Here are some numbered points:
[ 18.  27. -17. -11.  -1.  -4.  39.  23.] 0
[-17.  -1.  22. -20. -26. -12. -11. -18.] 1
[  8.  12.  10. -18.  29. -43. -18.  38.] 2
[ 44. -27.  26.  32.  14. -44.  28.  -9.] 3
[-25.  38.   2. -10. -17.   0.  21.  31.] 4
[  9.  24. -32.   8.  20.  28. -22. -16.] 5
[-11. -31.  24. -21.  33.   4.  -2. -28.] 6
[  6.   3. -15.  18.   0. -19.   5. -44.] 7
[  8. -43.  17. -21.  22. -18. -29. -13.] 8
[ -7.  75.  19. -64.  27.  59. -16.  64.] 9
[ 60. -41.  33. -41.  37. -28. -38.  18.] 10
[ 26. -50.  21. -56.  29.  -5. -36. -36.] 11
[ 24. -47.  -6.  22.  19. -10.  25. -22.] 12
[ 51. -76.  28. -26.  40. -74. -32.  26.] 13
[-33.   6.   1.  18.   1.  12.   3.  -1.] 14
[ 13. -55.  -9.  40. -11. -35.  -2.  26.] 15
[-15.   3. -38.  -9. -38.  20.  12. -10.] 16
[ -1. -16.  27.   7.  14. -42. -35.   1.] 17
[ 12.  11. -12. -16.   1.  33.  -1.  52.] 18
[ 26. -32.  44.  18.  17. -12. -27. -13.] 19
[ -8.   7.  43.  -7.  12. -20. -18.  15.] 20
[-20.  54.  11. -57.   4.  30.  -4.  36.] 21
[ 57. -21.  19. -26.  13. -34. -39.  40.] 22
[ 17.  21.  14.  -7.  -1.  15.  -7. -27.] 23
[ -5.  -1. -38.  48. -31.  13.  33. -46.] 24
[ 17.  -2.   6.  21.  18.   3. -18.  15.] 25
[ 14. -41.  -1.  10.  -9.  -7.  -5. -42.] 26
[ -4.  12. -30. -18. -13.  38. -20. -31.] 27
[ 21.   5.  -1.  17.   6. -46. -28.  31.] 28
[-24.  61. -23.  20.  25.  40.   8.  16.] 29
[ -9.  11.  -6. -11. -21.  -6.   1. -17.] 30
[  6.  -7.  -7.  -7.   1. -28.  24.  69.] 31
[ 28. -82.  16.  24.  67. -26.  -9.   2.] 32
[ 23. -53.  18. -13. -45.   8.  13. -61.] 33
[ -6. -13. -18.  11. -25. -27. -10.  23.] 34
[ 42. -34.  -4. -13.  13. -26. -17.  -4.] 35
[  8. -17. -38.  34. -53. -15.   0. -94.] 36
[  3. -20. -18.  -1.  10. -24.  21.   4.] 37
[  6. -62.  10.   5.   0. -37.   6. -19.] 38
[-42.  57. -13.  24.   2.   2.  36.  20.] 39
New points follow, each followed by the number of its nearest point above, looking only along the 2 directions in which the numbered points spread most.
[-15.  61. -43.  36.  13.  23.  15.  19.] 39
[-24.  28. -20.   5.  -4.  50. -14.   7.] 39
[ 45.   2.  21. -32.  19. -42. -14. -11.] 17
[  8. -25. -18.  68. -23.  29.  31. -66.] 36
[ 45. -77. -24.  46. -54. -43. -36. -59.] 33
[ 16. -17. -29.  30. -11. -18. -14.   4.] 37
[  8.  -8. -25.  16.   8.  31.  -8.  13.] 23
[ 16.  37. -27.  -1.  24. -11.  -7.  10.] 0
[ 25.  12. -15.  35. -34.  19. -16.  -1.] 30
[ 21.  -3.   7.   6.  30. -34.   2.  -9.] 6
[  0.  65.   8. -36.  -4.  12.  22.  13.] 4
[-21.  -9.  15. -10. -81.  46.  62. -36.] 24
[-24.  36.  19. -14.  27.  -5.   0.  43.] 18
[ -5.  33. -25. -12.  21.  10. -25.  11.] 0
[  1. -36. -23.  12. -11.   2.  -6. -25.] 7
[ -1. -23.  36.   2.  -1. -15. -13.  34.] 28
[ 30. -10. -22.   2. -19.  32.  -4.  26.] 23
[-24.  40.  16. -35.  -4.   6.  23.  55.] 21
[ 41. -17. -21.  17. -34.  36.  28. -10.] 7
[-43.  39. -35.  52. -23.  20.  -5.  -9.] 16
[ 16.   4.  35.  13.  -4. -14.  -1.   3.] 25
[ 22.  -4. -21. -23.  40.  13.  15.  -3.] 25
[-29. -35. -35. -11. -15.  -9. -17. -16.] 7
[-15.  27.   8. -22.  -1.  -7.  24.   0.] 0
[ 11.  -8.  54.  31.  13. -23. -12.  26.] 28
[-20.  79. -41. -11.  -8.  -5.  38.  30.] 29
[ -4.  42.  12. -14.  17.   1.  27.  37.] 18
[ 33.  -8.  13.   8.  27. -17.   6.  13.] 28
[  2. -27.  23. -21.   7.   7. -26. -19.] 6
[ 12.  17.  12. -17.  22.  -8. -27. -19.] 25
[-37. -12.  -4. -44.  11.   5.  27.  18.] 0
[-10. -37.   2. -14. -14. -47.   1.   3.] 6
